0: [122 173 171 184 153 141 147 123 168 139 125  97 134 119 130]
1: [112 125 128 123 159 115 107  68 139 128  88 117  72 122  95]
2: [176 123  95 137  72 149  88 147  80 133 136  85 171 134 171]
3: [ 93 128 103 188 109 119 141 117 134 151 115 136 126 165 122]
4: [165 141 151  83 133 157 105  57 109 120  95 125  30  80  99]
5: [ 57  57 163 110 199 168 134 173 157 165 130 188 130 226 141]
6: [107 176 134 125 128 105 193 137 163 126 133 157 136 103 114]
7: [ 83  47 193  57 209 199 115 199 153 136 144 209 137 199 134]
8: [119  88 149 114 147 151  85 161 147  88 151 161 141 188 137]
9: [101  91 101 112 171  47 128 126 142  63 110 144 139  85  30]
10: [173 112  99 139  85 176 103 144  57 173 128  63 180 125 209]
11: [209  97 112  99  88 161  30 139  30  99 141  47 176  83 226]
12: [188  93  88 109  76 114  47 163  76  30 171 103 184 105 161]
13: [ 47  72  68 128 184  30 157 115 136 134  57 128 115  99  57]
14: [133 109  76 193  93  80  91 153 128  72 155 115 168 161 142]
15: [126 168 168 144 130 146 142 122 155 157 119 112 103 117 139]
16: [131 193 199  93 176 139 165 171 184 105 199 176 142 115 144]
17: [ 95 153 125 168 110 110 173 120 173 131 123 168 101 168 105]
18: [109 110 115 163 146 130 120  91 119 193  83  68 128 136 119]
19: [ 99 163 139 176 119 107 168 125 199 110 137 159 117 163 109]

[120 131 130 122 136 112 110  76 151  91 109 147  63 146  91] 1
[117 122 122 147 125 136 117 105 123 176  99  83 122 142 117] 18
[151 117 110 180  97 147  97 142  95 142 131  88 157 157 163] 2
[139 180 155 105 137  99 180 141 161  76 134 173 123  72 103] 6
[199 147 144 151 101 165  72 133 125  85 147  76 163 131 151] 2
[163  80 153  80 151 159  57 168 112  57 168 180 151 159 149] 8
[125 134  91 199  68  93 123 157 149  83 163 153 159 180 126] 14
[128  68  83 226 105  95  63 149 115 117 126  57 173 153 155] 14
[136 151 133  97 117 155 163 107 107 171 112 139  95  95 123] 15
[137 157 226  85 168 188 137 159 176 103 173 199 107 184 133] 16
[ 68  83  85 115 180  63 151  99 110 161  30  99 114  88  80] 13
[ 91 115 120 130 188  91 114  85 159 101  91 105 109 109  63] 1
[184 136  93 209  30 153  93 128  85 123 153  91 161 171 176] 2
[149 159 147  47 155 117 131  95 131  93 114 149  80  47  88] 4
[ 76  95  80  95 131  72 171 119  93 153  63 155  91  91  76] 13
